One vector is turned by the same rotation once a step. Each row is the vector after some number of steps, and that number follows the row.
The counts run from 0 to 1144.
[-15.4  15.4   5.0  -1.3  44.8 -14.0  -2.4  20.2   8.3  15.3 -18.0  -9.5
  17.9  -8.7 -15.0 -21.8  21.3   8.3   7.6 -34.3  18.8  12.1  20.7 -22.0
  -3.6  27.0   3.8 -33.5  10.5  -4.6 -29.1 -20.6 -14.1  -5.9 -31.3   2.0
 -37.2  12.4   6.8 -18.2   1.8] => 702
[-10.8  -2.1  31.6  -2.3  29.4  -6.2  10.1   1.0  16.1   6.2 -29.9 -29.6
  -4.1  32.8  46.1  10.9   0.9  -9.3 -13.6  -8.7  -8.0  20.7  30.0 -10.3
 -38.7   4.1 -26.2 -19.8  22.7 -17.9   8.1   0.4 -10.1  22.7 -10.5  -9.4
 -15.9  -1.0 -12.9   1.6  24.5] => 223
[-24.5   0.8  14.8 -13.7  17.5 -20.3   8.8  25.9  11.2  -1.0 -15.5 -41.2
  -8.2  17.4  18.4 -15.3  13.5 -11.2  -5.2   9.0 -18.8   6.5  17.5  -7.5
 -27.8 -11.0 -51.2  -7.4   1.6 -13.6   8.9 -31.9 -23.6  31.1   1.2   5.7
   0.2 -12.5 -28.9  11.2  20.3] => 630
[-18.0   7.3  -0.7  -4.2  31.9 -40.7  -1.9  10.5  10.9   4.6 -11.0 -61.3
  -0.8 -11.9  25.2  -7.9   7.5  24.9   6.8 -15.1 -14.1 -19.5   6.1  -7.8
  10.7  12.6 -15.8  -6.5  14.0   3.8 -22.3 -44.2  -8.4  12.6 -26.2   6.9
  -6.7  -1.3  -0.9  21.4  15.1] => 478
[ -3.3   0.9   9.9   1.5  40.9 -24.4  -7.4   9.5   8.6  -4.4 -20.4 -50.4
   1.2  -2.7  62.0   7.0  -1.9  12.2  -1.5 -29.0   1.1   6.9  21.5   1.5
  -8.8  12.8  11.1  -8.8  14.9  -9.9 -23.1 -19.5 -18.1 -17.7 -29.5 -17.6
 -13.1   6.8  -0.8   9.8  10.2] => 720
[-24.0   8.3  -7.5  -8.0  20.9   6.4   7.8  16.4  19.0  10.9   1.4 -25.5
   2.6   3.6 -11.1 -13.8   6.8   3.0  -3.7   5.0 -23.3  -1.5  24.4 -10.5
 -12.5  30.1 -39.7 -23.6  15.3 -23.4 -19.3 -31.4  -3.1  50.7 -27.5  15.9
 -16.8  -4.3  -8.5  20.7  18.8] => 1137
[-20.3  -2.8   6.8 -31.2  20.2 -14.6   4.2  32.0   1.4 -17.1 -26.2 -28.0
  -2.4  19.8  18.5 -10.4   8.1  -2.2 -14.8  22.3  10.0  -2.4  31.4  -4.2
 -22.5 -11.8 -55.1   0.6  -3.3   8.6   5.9 -19.0 -14.3  29.1  -1.0  11.5
  -7.8  -4.5 -23.1  -5.6  30.5] => 631
[ -8.5  -6.5  14.1  -8.5  27.1 -29.6  -2.0   3.0  21.7   1.8 -41.1 -37.4
 -12.6  31.0  53.1  17.9   6.6  14.3   2.4 -24.1   2.6  -0.6  16.3 -22.9
 -18.2   8.7 -19.8  -7.6  16.6   9.6  10.4 -11.3   5.4   8.4  -4.5   7.6
 -21.2  10.9 -26.5  -5.5  21.8] => 89
[-29.9  15.4  -8.1  -0.7  27.5 -38.1  -8.8   8.4   7.5 -12.1   9.1 -31.2
  -4.4  -1.3  21.7 -36.4  28.9  14.0  16.6 -30.1 -16.8  -1.3  16.7 -10.2
  -2.7  13.5 -16.8 -15.5   6.1 -17.1 -25.5 -44.1  -9.8  -3.8 -25.4  -0.3
 -18.2 -12.7  10.3  14.4   8.8] => 430
[-13.8  11.5 -24.6 -23.2  25.9  11.7 -12.5  39.6   8.0  -3.8   0.0  -3.0
  -3.2   7.7   5.4  -1.6   3.3  21.2  16.8 -25.9  15.6   8.5  30.3  -9.9
  -4.9  43.5   6.9 -25.3  -1.7 -10.7 -24.2 -14.2  -9.0   1.6 -46.6  14.8
 -31.6  24.5  -0.1   8.5  -0.8] => 944
[-20.9   8.5  19.2   8.3  35.6 -17.4  -2.3 -10.8  12.0  -2.7  -4.6 -14.4
  -0.4  20.1  33.2 -21.5  22.8  -5.8   3.2 -36.7 -14.8  21.1  24.2 -14.5
 -31.8  13.5 -15.4 -27.6  20.5 -27.0 -17.5 -18.8  -1.6   5.3 -23.5 -18.5
 -30.6 -12.6  14.1  -0.8  14.1] => 270
[-14.3   0.0  15.3 -19.1  20.5 -20.5   0.5  14.3  15.0  -1.1 -31.1 -14.7
 -19.2  49.6  33.6  16.7   9.1  13.6  13.3 -21.5   0.5  12.1  18.9 -26.6
 -29.7  13.4 -24.8 -20.6  12.2   1.7  22.3   3.3   3.4  15.5 -10.5  11.6
 -22.4  14.2 -21.1  -2.3  20.0] => 713
[ -5.4  -5.0  28.6   0.3  34.7 -22.8  -0.2   4.9  18.2  10.8 -36.7 -46.9
  -6.9  10.5  35.4  22.5   1.5  20.3  -4.2 -20.1   0.0  -5.7  12.0 -20.9
  -5.8  18.8 -13.6 -12.0  26.7  23.7  -6.0 -18.5  14.3  23.2 -27.2  -3.3
 -22.2   6.8  -2.1   5.0  17.5] => 1046
[-13.7   8.1 -26.1  -3.6  31.0   2.8   1.9 -10.0  25.6  -2.2  -8.9  -9.3
  11.4  22.9  28.1 -10.4   3.6   4.1 -11.9  -9.0 -11.1  -0.4  41.0  -5.5
 -13.5  35.4 -25.7 -12.8  21.9 -35.1 -16.5  -5.1   4.5  21.5 -12.7  19.8
 -31.2  17.2 -19.5  -3.5  29.2] => 674
[-19.5   0.8   8.9 -31.8  26.6 -35.0 -12.0  48.1 -11.6 -25.3 -21.6 -30.7
  -9.7   8.4  33.2 -10.2  17.7  14.6  12.1 -16.8  25.8   6.7  23.8  -7.8
 -11.2 -10.5 -12.2  -2.1 -13.9  19.0  -2.7 -22.8 -28.9 -17.8 -18.2  -3.8
  -9.6  -0.5  -5.0  -5.6   7.8] => 823
[ -5.0  -1.5  34.3  -9.9  41.0 -17.1  -3.7  38.0   0.0   7.2 -37.2 -41.1
   0.9  -8.7  20.7   5.0   9.6   7.7   1.0 -24.6  27.5  13.3  11.9 -15.5
  -9.9   2.0   2.7 -14.8   1.8  26.5 -14.1 -25.0 -19.7  -8.8 -27.6 -19.3
 -21.5   4.4   0.5  -8.0  -2.5] => 308
[ -5.1 -10.1   0.6 -16.5  29.7 -17.3  -8.0  16.5  15.2 -16.2 -41.7 -28.0
  -7.1  27.7  52.0  18.9  -0.1  17.8  -4.9 -18.0  21.7  -4.8  29.5 -16.4
  -9.3  11.5 -17.3   4.5   7.1  19.7   0.5  -7.7   8.6   3.2 -11.6   8.6
 -28.3  18.6 -24.2 -12.5  20.4] => 826
[-14.8  -8.0  -2.8 -36.0  11.9 -13.8  -9.8  48.1   9.6 -12.0 -26.2 -29.3
 -19.8  24.9  20.6  13.6   6.8  19.7  10.6  -7.5  15.1  -6.5  17.3 -21.0
 -10.7   9.2 -33.7  -0.7  -8.5  24.5  14.5 -21.9  -1.5  20.4 -11.9  21.7
 -16.5  12.3 -32.3   3.0  12.2] => 198
[-28.8   6.5  -0.9  -9.9  21.3   5.7  -9.5  35.2   3.1 -14.0  17.2 -15.6
  -3.2  -1.0   7.4 -36.6  19.7  -7.1   7.2 -17.0  -6.6  21.3  29.8  -2.6
 -25.5  13.6 -18.3 -21.1  -5.7 -31.5 -25.2 -36.1 -26.0   8.1 -32.5 -12.8
 -17.8 -19.1   9.3  13.6  -2.1] => 841
[-10.8  -0.9   6.6   8.0  36.7 -15.2   0.7   0.8  26.6  15.8 -24.9 -45.7
   9.9 -15.1  10.1  -4.8  10.0  13.7 -11.3 -16.4  -5.7 -15.1  16.5 -19.2
   7.2  22.8 -23.9  -7.5  23.3  12.2 -31.3 -42.7  14.8  26.4 -22.0   2.5
 -29.0   0.9  -4.3   0.4  16.9] => 643
[-22.6   6.7  36.9 -13.3  36.3 -24.6   3.2  39.3 -11.2  -1.3 -25.3 -25.7
   3.5  -4.7  -3.4 -24.2  25.4  -6.1   1.3 -11.0  16.0  17.8  17.6 -13.2
 -22.2 -12.6 -22.0 -22.9   0.0  12.6 -12.2 -25.7 -30.3   1.9 -19.7 -16.3
 -15.4 -15.5  11.0 -13.3   6.7] => 1092
[ -2.1   8.3  20.2  -5.0  39.7 -29.5   4.9  28.2   7.8  29.1 -39.5 -52.7
   6.4  -5.9  20.4  10.9   1.0   8.1   9.4 -24.3   5.2   9.8   5.9 -14.8
  -8.6   9.7   7.3 -24.5  10.7  -1.7  -4.7 -14.1 -34.8  -8.0 -15.9   1.0
 -12.5  19.8 -19.3   6.8   4.7] => 473
[ -5.6  -3.9  -2.2   4.7  35.0 -13.3   0.0   0.2  31.6  21.7 -32.4 -44.7
   9.7  -4.4  19.8   7.2   2.8  15.2 -10.6 -18.0  -3.7 -17.9  15.8 -21.7
   6.9  28.4 -20.2  -4.9  21.2   7.7 -19.4 -32.3  14.0  20.8 -11.1  15.6
 -30.5  16.6 -25.9  -4.0  16.7] => 587
[  2.4  -1.0  -3.1 -12.3  40.2   5.9  -2.0  32.0   7.3   0.9 -34.2 -38.1
  16.0  -6.5  42.6   5.5 -11.0  -0.2 -14.2  -6.8  21.1  14.2  38.1   6.7
 -12.9  13.9   6.2  -6.1   3.4 -16.1 -21.8  -6.8 -38.5 -14.7 -23.2  -7.4
 -17.9  22.5 -22.8  -7.7   4.4] => 338
[-18.8   0.5  -4.7  14.4  31.6 -17.8  -5.2 -10.9  33.2   8.1 -12.1 -23.0
   4.0   7.9  15.4 -18.5  28.1   5.4   3.6 -40.7 -12.2  -1.6  17.0 -31.1
  -8.1  26.8 -21.8 -12.7  19.1  -9.5 -20.9 -36.3  16.9   9.1 -11.5   6.5
 -41.8   1.5 -14.2  -7.1  11.9] => 539
[-19.4  13.2 -19.1 -13.0  37.6 -17.5  -8.8   2.2   8.7 -19.0 -15.7   8.9
   7.2  28.5  18.9 -16.7  18.5  19.1   4.2 -27.6  17.2   1.1  40.3 -13.2
  -8.7  31.2 -12.1 -19.4  12.3  -6.4 -17.8   0.3   7.6  -4.6 -24.1  16.8
 -38.4  20.1   4.4 -23.1  23.6] => 376
[-21.6   7.7  10.4 -13.9  23.7 -18.5   6.9  39.6   2.4   7.2 -12.8 -35.2
  -0.1   5.8   7.7 -23.9  16.0 -17.2   6.5  -2.9  -9.2  21.1  14.8  -4.3
 -33.8  -7.9 -28.7 -18.6  -9.4 -29.9   1.9 -28.5 -50.4   5.8  -2.4  -1.3
  -4.0  -8.3 -29.0   8.9   5.3] => 629
[-26.9   5.9  -5.9 -12.8  18.2 -21.8   3.3  17.1  22.0   9.2 -14.9 -16.9
  -1.9  25.3  -6.7 -17.8  25.1   1.6  10.5 -14.7 -11.0   1.1  15.1 -32.4
 -21.5  12.4 -47.7 -16.4   4.6 -11.1   9.1 -27.1  -4.1  26.1   7.2  29.8
 -24.7   3.2 -35.5  -5.2  18.7] => 925
[-13.3  -6.3 -19.8 -31.4  18.5 -14.3 -12.5  30.3   7.3 -25.6 -10.8 -35.9
 -16.1  16.1  43.5   9.1  -4.8  33.1   0.1  -2.6   7.8 -19.0  27.6  -1.4
   2.2  19.3 -23.3   7.7  -0.4  14.6  -8.0 -21.9   4.8  15.6 -26.8  20.4
 -13.3  12.1 -13.8  13.9  20.8] => 94
[-28.5   5.0  -5.9 -33.6  16.4 -14.8  -2.8  47.2   3.7  -9.4 -17.0  -5.0
  -3.6  21.4 -12.2 -19.3  21.7   4.7   8.0  -2.0  18.0   3.4  25.8 -21.6
 -19.3   2.8 -45.0 -10.5 -14.7   7.3   8.0 -22.7 -13.4  18.1  -1.9  26.7
 -22.5   6.8 -27.6 -11.9  14.0] => 246
[ -4.5   5.1  12.0   3.7  43.7 -18.7  10.6   0.8  10.3  12.0 -27.5 -60.6
  16.7 -13.9  38.9  -0.1  -7.8   2.2 -19.0  -1.4 -10.7   0.3  22.8   5.9
  -4.8   8.3  -9.4 -10.4  25.9 -15.1 -26.7 -21.8 -22.0  11.8 -23.1 -10.1
  -5.8   3.3  -3.4  11.4  20.5] => 231
